Each path is a new rotation, seen through one point. The rows after it are directions, each followed by how far the rotation turns it, in degrees each step (0 if it stays put).
Each turn is a multiple of 5 degrees from 10 to 175, or 0.
Each row of a path follows its step; steps can be skipped.
Rotation 1:
step 1: [-16   7 -12   5 -14 -19 -14  -3 -13  -1   7  -1   5   7   7   0   2 -16
   1  17   1   9  24   1   7   7  16   7 -18  -1  -6   7   8   6]
step 2: [ 21 -14  -3  -8 -10  -1 -11   7   5  -4  -9  -6   6   4 -10   4  31   1
   5   2   1   7  19  -2   2 -18  -7   2 -19  -3  -7  -4  -7 -13]
step 3: [ 17 -22  23   2  15  -5  -3 -11  16   1  -3  -9 -13  -7   7 -10   5  10
  -1   6   6   2 -24   8  -3  -2  -6  -2   3  -2 -15   3 -12  -9]
step 4: [ -8   1  -9  -2   2 -15  -1  -7  -1   1 -14   9 -22 -18  18   6 -12  -9
   8  17  11   0 -11   5   2  10  22   2  13   2  -4   4   8  14]
step 5: [ 15   6 -22 -15 -10   9  14   3  -1   0 -10  14   9  -2  10  11   7  -3
  16   8  -2  10  23 -14   8  10   7   2   4   0  12  -9   4  -9]
step 6: [ 17  -3  17  -2 -10   2   6  -2  -1  -4   3  -4  16  -1  14 -21   2  21
  -6  -8  -5  -7   4 -12  -1  13  -7   0  -8   1  10   0 -22 -22]
step 7: [-12  13  20  13   0 -19 -14   7  -7  -6 -20   2  -9 -20   1 -16  -2  14
  -9 -13   0  -9  -3   7  -4  -4   7   0   9   3  -7   9  -5   7]
step 8: [  0  12 -10   2  14  -2   5  14  10   4 -10   4  -9   2 -14  -2  -4  -5
   6  -2  -3  19  25   2   6   0   4   5  27  -7 -15   5  15  10]
step 9: [  7  -4  -7  -6  -5   5   8  -3  16   6  23 -11   0  23  -5  -6  -9  -9
   0   0  15  10  16 -16  -5  16   3   5  -4  -7   4  18 -13 -10]
step 10: [-10   6   4  -2 -16  -8 -12  -9   6  -3   0  -1  -5  -5 -13  -2  16  -4
  -6  -8  10  -6 -13  -8  -5 -11  16  -4 -15   3  14   5 -34  -6]
step 11: [ -4   3   0   1  22  -7  18  -4   2  -9 -16  -2  -3 -16 -16  -4  14  -8
   2  -1 -20   9 -13   6  12 -17   4 -10  10  -6  -3 -14  -8   5]
step 12: [  7  -2 -11   3  17   0  32   5  -9   1   7 -10  -2  -3   9  -7 -16 -14
  12   4  -4  -2  -3  -6   0  18  -7  -5  -8 -15 -15  13   9   7]
Speeds:
[ 1  3  1  2  5 -1  0 -3 -3 -6 -2  0  2  4  0 -2  0  4  2  7 -4 -6  4 -1
  0 -9 -1  3 -4  2  1 -1 -8 -1]
85
[ 6 -2  3  4 -4  0 -2 -1  1 -2  5 -1  6 -4  0  0  6  2 -2 -1  4  0 -5 -7
 -7 -3 -1  4  5  0  0  0 -3  7]
100
[-1  7 -2  1 -3 -4  5 -1  0  0 -1 -4  7 -4  2 -4  5 -2 -7  2 -5  1 -1  1
  4  3 -2 -3 -5  4  3 -3  1  1]
70
[ 2 -2  0 -2 -5  1 -6 -1  5  3 -5 -2  4  7  1  0  2  2  1 -7  0 -5 -1 -3
  5  3  0 -1 -6 -7  1 -4 -4  1]
95
Rotation 2:
step 0: [ 29 -12   2  -1   1  -1   1   0   3  -4   1 -13   4  18   7   5   0  12
  -6   0  -6  18   3  17 -14  -1  -1 -18   8  -8  10   6  -5   2]
step 1: [-12 -15  -8  10  -6  -4  -2  16   7   9   4   0   2 -12  10  -8  16   9
  -8  20  -9  -8 -11   6   5  17   0 -10 -15 -12   2  -8  -1  -7]
step 2: [ 12   9   7   1  -4   8   1   4  16  -2  -1  -2 -19   0  16   3   3   9
 -15 -11   1  12 -12  -7   0  -1  -8  22  -1   0 -15   9  11 -16]
step 3: [ -4  -5   7  17   4  17  -3  10 -19   8   7  10 -20   5   2   7  -9 -15
  -7   4 -12  -2   5   6   4  -2  -2  -4   7  10  -7 -22   2  14]
step 5: [ -4  -5   4 -14  -2  -3 -21 -16  -9   7 -19   3 -17   6  10 -15  12 -10
  11  13  -6  -8  -5 -10  -9   4  12  -6  -9   5  -2   5  -8  -3]
step 6: [  6  15   1  -3 -10   1   4 -11   6  21  13  -3  -4 -28  -6  -5   0 -14
   4  -9  13   8  -4  -7   8   8   6   8   8  -6  -3   3 -11   8]
step 7: [  4   3 -12  -5  28  11   2 -10  -9   7  -9  -7   0  11 -18   9 -11 -11
   0  -1  -2 -17  -2   7   6 -10  -9   3  -1 -11 -13   6  -8  -8]
step 8: [ 13   5   9 -17  10   6  -7  10   1 -11   9   6  16  -9 -15   7  -1   2
  -9  11  -6   8   4  -2 -13   5  13  -8   1  -2  23   3 -11   5]
step 9: [ 11   6  -8   0 -17  -4   8 -12  -3   1 -10 -21   1  11   6   1   7  19
  -2  11  -7 -13  -2  17   6  19   5  -9  -2 -17   8   4   6  -3]
step 10: [ 15 -24   2  13   1  -8  -8  12  18  17   7   4  -3  -4  -5  -4  -1   2
 -20   1   2   1   6  -6   6   8   0  12 -13  -4   0  10   2 -12]
step 11: [ -4  14   5   9   6   7  15  10   5  -3  -3  13 -13   3   4  19   5  -1
  -9  -3 -24   9 -11  12   3   6 -21   2  -3  -4  -9   4   5   9]
step 12: [ 10 -15  12  10  -1  17   5  12 -10 -20   8 -11  -3   4  11   5   4  -6
   6  11   1   4  12   4  -7  -8  10  16  -7   5   2 -22  -4  -6]
Speeds:
[-3  4  1 -1 -3  6 -3  2 -3 -2  2 -3  2  6 -3  0  4  5 -7  1  4 -3  4  2
  0 -6  5  0 -2  4 -1  2 -2  8]
80
[ 0  4  1 -3 -1 -2  1  2  3  5 -1 -4 -1 -1 -1  3 -5 -6  9  7  5 -2 -2 -4
 -4 -6  2 -2 -2  2 -3  3 -1  5]
40
[ 1 -1 -5 -1 -1  3  6 -8  1 -1 -2 -3 -3  2  0  2 -1 -2 -1 -1  0  2  0  6
 -3 -1  2 -3 -3  9 -1  4  3 -8]
155
Rotation 3:
step 0: [ 20   0  -2   3  13  -8  17  -2  -1  -8 -16   2  -4   1   6   1   2  -1
   2   1 -10  -4  -8   1  -3  -3 -26 -13  16  -7  11   5   2   9]
step 1: [  8   5   5   5   1  10  -5  -2   9 -14  -6  -4   9   6  15  15 -24   2
  -7   6   2   7  10   5  -3  -5   9   3 -10   1   3  13  18  11]
step 2: [  6   0  20  -7   0   1 -11   6  -4  -1  -5  -7  10  -2  -1  -7  18  -6
  -3  18   0 -10  -4   3  -4  18  13   4 -10 -13   5 -12  13   4]
step 3: [  1  10  12 -23  -1 -12  16   1  -9   7  -4  12 -19   4  -2  12   2  11
  10   1 -11  -4   7  -3  -2   3  -7   2  -1  -1  19   5   3  -7]
step 4: [  9  16 -10  -6  13   5   6  -3   8  -4  -2  -6  -1   4  -8  -7 -15  -4
  -2 -19   1   2   2   4  -6  13  15 -13 -18  17   4  10   0  -4]
step 5: [  2 -10   9  -4  13   3  -6   4  -3 -13   0  -1   9 -10 -19 -13 -10  -4
  12   7   5 -15   0  -1   1  -1   3 -22  15 -16   0   4   7   6]
step 6: [  6 -16   1   5   0  -4  18  11   7   1 -20   2  -7  -4   8  17  -7  -9
   3  11   5  13   2  10   1  -1 -12  -5   0 -11  16   1   7 -11]
step 7: [ 24  12   3  10  -2   0  10  -5  -4   1 -21  -3  11   6   4   3 -11   7
 -12   2  -3  -3  -2  -6  -3  12  15  10   2  11  -4  -3  15   7]
step 8: [  8   6   9 -24  -3 -12 -10   1  -2  -6   4 -11   9  -4   1  -2   9   5
  -4  13  -3 -14   9   1   8  -9  11  -1  -8  -9  18   9   0  15]
step 9: [ -6   5   8  -5  23  -9   3   3   7  -5   2  -7  -7  12  -6   7   4   0
   9   6 -13   9  -3   5 -19  14 -10  -1  -5   4  23  -5   4  -7]
step 10: [ -1   5   3  -2   3  12   2  -1  -5  -1  -9   8 -17  -3 -26   6 -23   1
   0  -9  10  -8   2  -2  -7   6  15   1  -8   6  -4   5  19   2]
step 12: [  8  -5  12   0  15  -8  11   1  -8  -2 -15  -3  11   5   9   6 -19   5
  14   3 -11  20   3  -5   2  -8  -6  -5  16   2   9   6   2  -4]
Speeds:
[ 0  1  0  1 -3 -1  1 -5  4 -2  2  2  7  6  0  8 -3 -2  4  2  4  7  1 -5
 -2  2 -2 -3 -3  6  1 -1 -2 -5]
130
[ 4 -3  3  7  2  2 -2  3  3 -5  0  3 -8  2 -2 -1 -1 -3  2  1  7  1 -1  0
  3 -2 -7 -4 -2  3 -3  1  4  6]
70
[ 0 -2 -2 -1  0  4  4 -8  2  3  7 -4 -4 -9 -3 -1 -3  0  3  0  4  1 -4  0
 -5  5 -1 -1  3  1  4  3 -2  4]
65
[ 4 -1 -2  5  1  6  1  1  1  3 -2 -5  3  5 -3 -4  9 -5 -1  0 -4  2  2  5
 -3  7 -1 -2  0  3  1 -1 -3  0]
155
